(in the rows, 128 means zero)
Where one turn sends some rows of the set: a few examples, then the rows asked:
Z_50: [141 157 116 122 143 159 114 124 173 105 103 132 129 120 133 198 127 147
 120 147 126]
Z_229: [113 115 112 118 166 129 141 104  84 101 158 127 128 166 113 145 112 136
 121 131 143]
Z_17: [148 145 123 127 160 155 115 114 168 109  98 139 142 111 130 193 102 149
 133 153 106]
Z_541: [155 155 116 134 138 162 118 126 168 102  84 145 135 109 124 181 113 155
 137 148 136]
Z_165: [131 114 120 117 130 122 145 124 137 113 119 112 163 119 128 125 109 183
 188 127 169]
Z_899: [107  96 150 133 126  99 161 135 106 143 132 132 122 149 112  84 125 124
 124  88 121]
Z_16: [138 151 120 140 155 159 107 120 172  94  97 144 135 125 143 185 116 155
 136 144 116]
Z_452: [110 114 112 139 172 116 123  96  86 101 140 136 130 169 122 145  98 139
 133 124 134]
Z_717: [146 126 128 113 131 123 112 120 155 157 144 116  88 112 168  78 121  93
 136 142 135]
Z_908: [125 150 146 121 102 131 131 166 188 145  90 124 132  80 129 138 139 147
 122  97 116]
Z_677: [127 102 122 129 171 133 138 103  97  98 136 141 139 171 117 151 106 132
 140 145 149]
Z_248: [118 105 109 124 176 111 145  89 101 109 135 127 122 174 122 149 105 132
 136 125 134]
Z_438: [157 151 110 119 109 136 106 121 150 156 141 111  90 101 161  83 108 113
 132 151 140]
Z_833: [149 157 108 111 137 141 103 129 136 127 132 132 107 105 166  96  88 102
 124 171 156]
Z_673: [ 99 116 128 127 118  90 171 137 117 141 123 121 123 144 117  77 114 143
 131  82 127]
Z_192: [131 113 124 116 119 133 140 126 127 118 149 101 155 109 115 129 127 179
 179 125 164]
Z_354: [115 149 132 136 149 126 139 128 147 135 103 151 104 138 120 141 107 110
  75 107  64]
Z_809: [129 156 142 128 101 137 143 164 185 138  86 134 144  81 127 119 112 159
 127 107 102]
Z_864: [ 94 113 138 140 122  92 145 139 106 140 131 124 128 134 117  80 114 145
 131  73 124]
Z_732: [104 144 137 144 159 124 124 138 150 117  96 156 106 140 135 138 119 109
  80  98  76]
Z_395: [128 118 120 139 118 126 127 121 126 114 131 111 157 117 125 126 110 191
 186 120 162]
Z_343: [123 140 130 136 159 127 127 123 137 123  86 161 101 136 114 157 114  97
  78 109  94]
Z_570: [138 109 133 131 103 133 149 136 134 124 128 112 157 123 119 112 123 180
 182 126 163]
Z_751: [146 136 127 110 147 118  97 117 137 152 134 128  95  98 159  92  99  81
 119 145 137]
Z_177: [ 95 109 141 115 127 100 157 144 103 136 145 121 130 123 107  83 124 133
 123  82 135]
Z_915: [149 148 110 113 122 146 117 132 155 133 143 117 103 122 175  79 111 116
 140 168 156]
Z_19: [136 150 141 138  94 130 140 158 178 149  79 134 118  88 116 116 129 145
 122  87 106]
Z_402: [121 148 146 143 107 134 126 161 190 135  87 132 134  90 139 120 131 159
 137  92 102]
Z_931: [140 134 124 106 157 127 109 129 141 129 134 134 107 117 175  88 103  83
 127 163 153]
Z_581: [106 154 131 121 150 124 134 145 149 124  99 151 105 135 127 152 126  99
  65 104  93]

Z_395 moves to Z_16
Z_833 moves to Z_931
Where do these go?
Z_570 moves to Z_541
Z_908 moves to Z_192
Z_809 moves to Z_165

